One hidden turn or mirror swaps the rows below in pairs. Which row is each named row swapped with?
tada: [-24.8   1.1   1.7   9.1   1.3  21.2  10.6  10.8  -7.9 -10.3  -5.7   1.0
 -30.1  -3.3  -6.3 -18.2  -3.8  27.6  12.9 -10.5]
getub: [ -3.8  -5.8   1.5   1.2  -3.8   9.3  10.9  10.2 -13.3  -0.7  -4.5  -0.4
 -31.5  -8.7  -5.0  -9.0  -5.3  15.9  11.4 -13.2]
rel: [ -8.3 -10.4  15.7  10.5   0.9  13.8   4.9  11.4  -8.4 -20.4   4.2  -7.4
 -18.5   0.8   2.2 -13.5 -11.5  15.1  10.2  -2.1]
vofim: [  5.7   6.5   7.2  13.9 -12.9   8.0  10.5  10.4  -3.8  -5.3  -2.4  -3.8
  -5.1  -8.6  -5.1 -11.3  -1.4   3.2  13.5 -15.2]
lozod: [-15.0   0.7   7.8  13.7  -4.2   6.7  12.8   9.4   5.8   0.6  -2.9  -3.8
  -8.3 -14.0  -4.1  -6.3  -3.9  -2.9  10.4 -20.7]
Vos: [-14.2   5.8  -2.1   4.4   5.5   7.6  12.8   8.5  -1.8  -3.5  -8.0   7.2
 -26.9  -3.4   1.3 -15.2 -11.7   9.0  14.6   2.4]
lobu: [-12.9  -1.7   4.5   4.2   5.0  18.6  13.1  10.2 -13.4  -4.5   2.4  -1.1
 -36.6   4.7  -5.9  -9.6   1.8  11.4  13.5  -5.8]
duz: [-11.4  -0.1   6.4   8.8 -10.1  13.5  11.0   8.3  -1.5 -11.4  -0.3  -3.8
   5.2 -10.6  -2.2 -16.1  -6.1  11.9   7.4 -17.8]
Voba: [-21.5  -1.9   7.4  26.7   6.2   5.4  10.7  15.2  -7.3 -17.3  -2.2  -3.7
 -16.7   1.6  -7.5 -13.8  -6.1  15.7  14.2   2.1]
gam: [-11.0  12.5   6.9  11.3   0.3   8.7  11.9  10.1   7.9 -10.2  -0.5  -3.3
 -40.4   1.3  -3.3 -14.8   0.7   2.9  10.5 -10.9]
fid: [-15.2  10.5   6.7   3.0 -10.0   8.8   2.0   2.7  -7.2 -22.5   3.4  -8.0
 -14.2  -4.8  -9.9 -21.9  -7.6  11.5  15.7 -21.3]
Kuva: [-21.4   9.4  -2.7   9.5  -9.0  14.2   8.3   8.6  -2.7 -12.2  -6.9   7.4
  -7.2  -6.4 -16.4 -21.6  -3.4   9.9  21.3 -12.2]
nize: [-23.8  -3.0   2.9  12.3  -6.0   4.8  18.7  19.8  -2.0  -2.6  -9.6   1.1
 -20.1   3.4  -4.1  -6.9   5.9   6.6  12.9 -20.3]
nelaf: [-15.2   7.3  17.7  10.1  -7.7  16.3  20.1   2.4   3.8  -6.9   3.6  -5.3
 -22.1   6.3  -8.9 -21.5  -5.8   6.3  14.2   3.6]
Tuse: [-21.4   7.4   5.2  -3.0 -10.8   9.9   9.2   7.6  -3.4 -15.7  -0.7  -4.4
 -20.3   2.5  -4.3  -7.6  -1.2  24.0  12.2  -0.8]
sifu: [ -1.8 -14.1   8.9  12.5 -13.1  13.3  12.8   7.5  -7.8 -12.2  -1.2  -3.1
 -13.6   2.6  -7.9 -11.6  -5.6  -2.2  14.1  -4.7]
Ratif: [  5.8  -7.9  15.8  11.6  -5.0  14.6   7.5  10.3   1.6 -11.2  -0.7  -3.4
  -8.8   0.7   1.4 -13.9  -4.2  11.1  17.3  -4.0]
gavir: [ -4.1   4.2  20.6  17.4   2.7  12.8  20.2   8.1  -3.9 -11.9   7.0  -7.8
 -27.8  -4.5  -4.9 -15.8  -6.2   6.6   3.0 -17.4]
ritu: [-19.5  -4.9   5.5   6.6   9.3   9.6   7.4   6.5  12.5  -2.4  -4.6  -4.4
 -24.7  -4.4  -2.3 -17.0   1.7  17.6  12.2 -18.4]
viri: [ -3.0  -0.5   6.1  31.3   3.9  12.5  12.2  11.5  -1.8 -13.3  -2.9  -1.3
 -13.2  -1.9  -1.0 -13.3   4.8   0.0  10.8 -16.5]
rof: [-20.3   2.5   9.1   5.8  -1.6   0.2  10.6  10.0  -3.9 -19.0  -3.2  -2.8
  -5.3   2.4  -4.5 -29.4  -4.3   5.7  11.9 -14.3]
goze: [ -9.9  11.7   7.1  16.9 -12.5  13.2  12.0   5.2  -2.9  -9.7  -4.0  -2.6
 -11.4 -16.8  -5.4 -22.7  -3.7  24.2  12.9  -3.3]
fub: [ -7.4  -8.6  20.4  14.2   3.5  14.7  15.7   7.1  -8.4 -13.6   6.1 -12.8
 -18.2  -4.0  -7.7 -12.8  -5.4   7.7   5.2 -19.9]
nel: [ -4.0   9.5  17.1  17.5  -4.7  20.7  20.4   2.7   2.0   0.7  -4.4  -5.2
 -20.6  -8.5  -7.2 -11.6   4.0   6.0  18.4 -17.7]
sapo: [  3.8  -0.4   4.4  22.2  -5.5   9.9  11.6  10.1   6.7 -11.9  -2.3  -1.7
 -17.6  -5.6  -5.9 -16.2  -2.4   4.3  12.3 -27.0]
Rez: [-23.8   8.5  -4.0  20.0  -1.9  17.2  10.9   9.4  -2.1 -12.3  -4.4  -0.8
 -19.4  -5.9   1.3 -25.9   6.1   7.4   7.8  -1.1]
vel: [-19.8  -4.6   2.1  16.2  -2.3  20.2  14.2  16.2  -3.2   0.9 -14.4  -4.9
 -19.3 -11.2 -10.2  -9.8   7.7   3.8  17.7  -7.6]
Fisa: [  8.7   6.7   3.1  11.1  10.9  12.9  11.2   9.7  -4.7  -7.1  -1.9   0.1
 -16.1  -3.4  -3.8 -14.9  -1.1  13.5  12.4  -6.5]
Lan: [ -0.3  -2.2   5.9  21.9  -7.5  -0.1  10.3   6.9  -2.1   0.1  -1.5   0.3
 -25.1   0.3  -6.4 -12.5  -4.2  21.6  14.4  -7.9]
Mipu: [-17.4  18.6   4.4   6.6 -11.4  16.4  10.5  11.6   3.3  -4.7 -11.5  -0.5
 -19.4  -8.7  -3.2 -15.8  -0.7   5.8  20.4  -1.7]
tipum: [-12.3  -3.9   8.4  11.3 -10.4  26.3  10.7  12.3   1.5  -9.9  -7.2 -10.4
 -22.3  -7.0  -4.6 -13.7   5.4   7.3  13.0   6.6]
ris: [-10.9   8.5   3.2   2.5  -0.7  11.6  16.1  10.9  -5.5  -2.4  -4.6  -0.6
 -29.7  -5.5  -8.7 -13.4   5.2  10.8  15.5   7.5]
boku: [-11.7  -2.1  19.2  -0.5  -5.1  23.8  14.6  10.4  -5.0 -18.5  -2.5  -3.8
 -18.4  -1.7  -5.7 -15.5 -16.3   7.8  15.5  -4.3]
bazem: [-24.3  21.1   9.6  10.5  -2.3   3.6  14.3   4.3   0.2 -10.1  -2.5  -9.3
 -25.1  -2.8  -4.3 -19.7  -9.1   5.5  11.0 -15.4]
dovo: [-22.7  14.5  -1.4  11.7 -10.7  17.0  18.7  13.0   5.4 -15.8  -3.1  -0.8
 -23.4 -10.6  -8.6 -22.4  -2.2   7.6   6.7  -4.2]
Fik: [-20.3   4.6  -4.6  15.5   3.4  -1.0   0.9  10.5  -9.5  -7.6 -14.0   0.9
 -13.5  -4.9  -0.4 -10.8  -4.3   7.5  10.1 -10.1]
Fegot: [ -6.8   2.7  -3.0  21.0   8.5   7.2  11.1   6.6   4.8 -11.3  -6.7  -1.8
 -17.3   7.7  -7.6  -8.1  -8.0  21.8  11.5 -12.9]
dini: [ -3.9   0.6  17.6  15.2   2.8   4.1   5.5   8.0 -11.3 -10.3   5.8  -3.2
 -20.4   0.1  -7.9 -11.4 -16.3  11.4  11.8 -19.8]
Kat: [-17.3   1.7   4.7  16.3 -12.2  20.6   9.5  11.2  -4.2 -13.6  -2.8   1.7
 -32.9  -2.9  -4.5 -24.5  -3.3  25.8  12.1 -10.2]
poro: [-21.0   0.1   5.7  12.0  -5.4  19.7  11.2   6.5  -6.8 -10.1  -4.7  -2.2
  -4.9   8.9  -4.8 -12.0   0.2  -7.4  10.6 -12.6]
kugep: [-28.1   1.3   8.4   6.7 -13.2  22.0   9.9   9.9  -8.7  -3.0   3.2  -1.9
 -30.9   2.0  -5.9 -15.0  -5.8  14.5  10.9  -6.4]
tage: [-15.8  -3.5  11.7  11.5   6.0   2.8   9.7   4.6  -9.0 -11.8   0.3  -1.6
  -8.7   6.7  -4.5 -12.3  -4.2   7.9  16.3 -26.8]
basa: [-16.3  -7.0   2.7  16.1   6.2  15.8  12.4   2.5  -3.5   1.7   6.8  -6.5
 -20.3   9.5  -0.7 -20.3   5.3   5.1  10.9 -12.5]
buf: [-22.0  11.2   3.9   8.5  -0.9  12.7  12.4   8.3  -1.2  -4.5 -15.8  -1.0
 -22.6 -10.0 -14.5  -9.3   4.4   5.0  22.3 -17.9]
zitaz: [ -9.2   0.7  -3.0  13.4  10.5   8.9   3.7  11.3 -13.7 -11.8  -3.0  -5.5
 -16.7 -15.8  -6.8  -8.3  -2.6   9.2  13.0 -17.7]
tezeg: [ -4.3   6.9  10.9  15.9 -10.0  14.3  13.6  12.2   6.9 -23.3  -3.3  -2.0
 -22.0   7.5  -5.9  -4.4  -6.1  -0.3  13.1  -6.3]
Gireb: [ -7.2   1.9   4.5  11.2   8.7  14.6  10.8  10.4  -5.2  -9.7  -3.3  -1.4
   1.7  -9.7  -4.5 -24.5  -7.2   8.7  12.7 -10.0]
Papeg: [-16.1  -4.6   8.8  12.7  -2.1  12.5  19.7  13.9  -5.1 -21.4   4.2  -2.8
  -9.4  -0.3 -23.0 -13.7   1.9  15.1   8.2  -9.1]
mur: [-21.5  -2.3   2.6  13.2  -6.3  15.2  15.6  -0.1   3.2 -11.5   0.3 -18.0
 -19.1   3.6 -12.9 -16.6   2.4   4.1   4.1  -1.6]
fotev: [ -3.2   0.3   3.6  17.8 -17.6  11.7   9.7  14.3   0.5 -22.2   7.5  -1.0
 -18.0   4.1  -3.8 -18.5  -3.4  15.0   4.4  -8.8]
riro: [-11.5   1.3   4.3  22.3 -21.3  10.5  12.5  10.9  -5.5 -10.0  -0.5  -4.0
 -14.4   6.1  -5.3 -11.9  -3.4  15.1  12.4 -25.3]
Kab: [-38.1  -1.7   5.0   7.8  -6.5   7.7  12.9  10.6  -8.9  -9.1  -3.9  -2.9
 -17.7  -1.0  -4.1 -10.9   0.1  13.4  10.9  -9.0]
Soze: [ -2.7   0.5  15.6   2.3  -1.5   5.8   9.4   2.4  -1.7 -12.3   1.4  -9.4
 -19.8   7.3  -6.4  -0.3   0.2  10.3  16.3 -19.6]
mirog: [-24.2  -1.4   3.1   7.5  -1.6  34.3   9.9  11.3  -3.8 -14.6  -1.3  -5.7
 -10.8  -4.6  -2.2 -11.6  -2.3   4.4  15.2 -11.7]
mugu: [-20.0   8.5   6.1   9.4 -10.7  14.1  14.8  15.4   0.0  -6.1  -0.9  -3.6
 -24.2  -4.2  -2.9   4.3  -4.3  11.2  10.8 -24.7]
Papo: [ -4.7   8.4  -9.2   5.3 -10.5   4.9   5.3   3.8   1.2  -9.2   1.0  -2.1
 -27.5  -1.1   0.9 -18.4   0.0  10.7   5.1  -6.1]

Swapped with lozod: Kuva
Swapped with Soze: Tuse
Swapped with Papeg: ritu
Swapped with nel: goze
Swapped with dini: kugep
Swapped with Kab: tage
Swapped with sapo: dovo
Swapped with Papo: tezeg
Swapped with Mipu: vofim
Swapped with duz: buf
Swapped with Ratif: ris
Swapped with tada: fub
Swapped with getub: boku

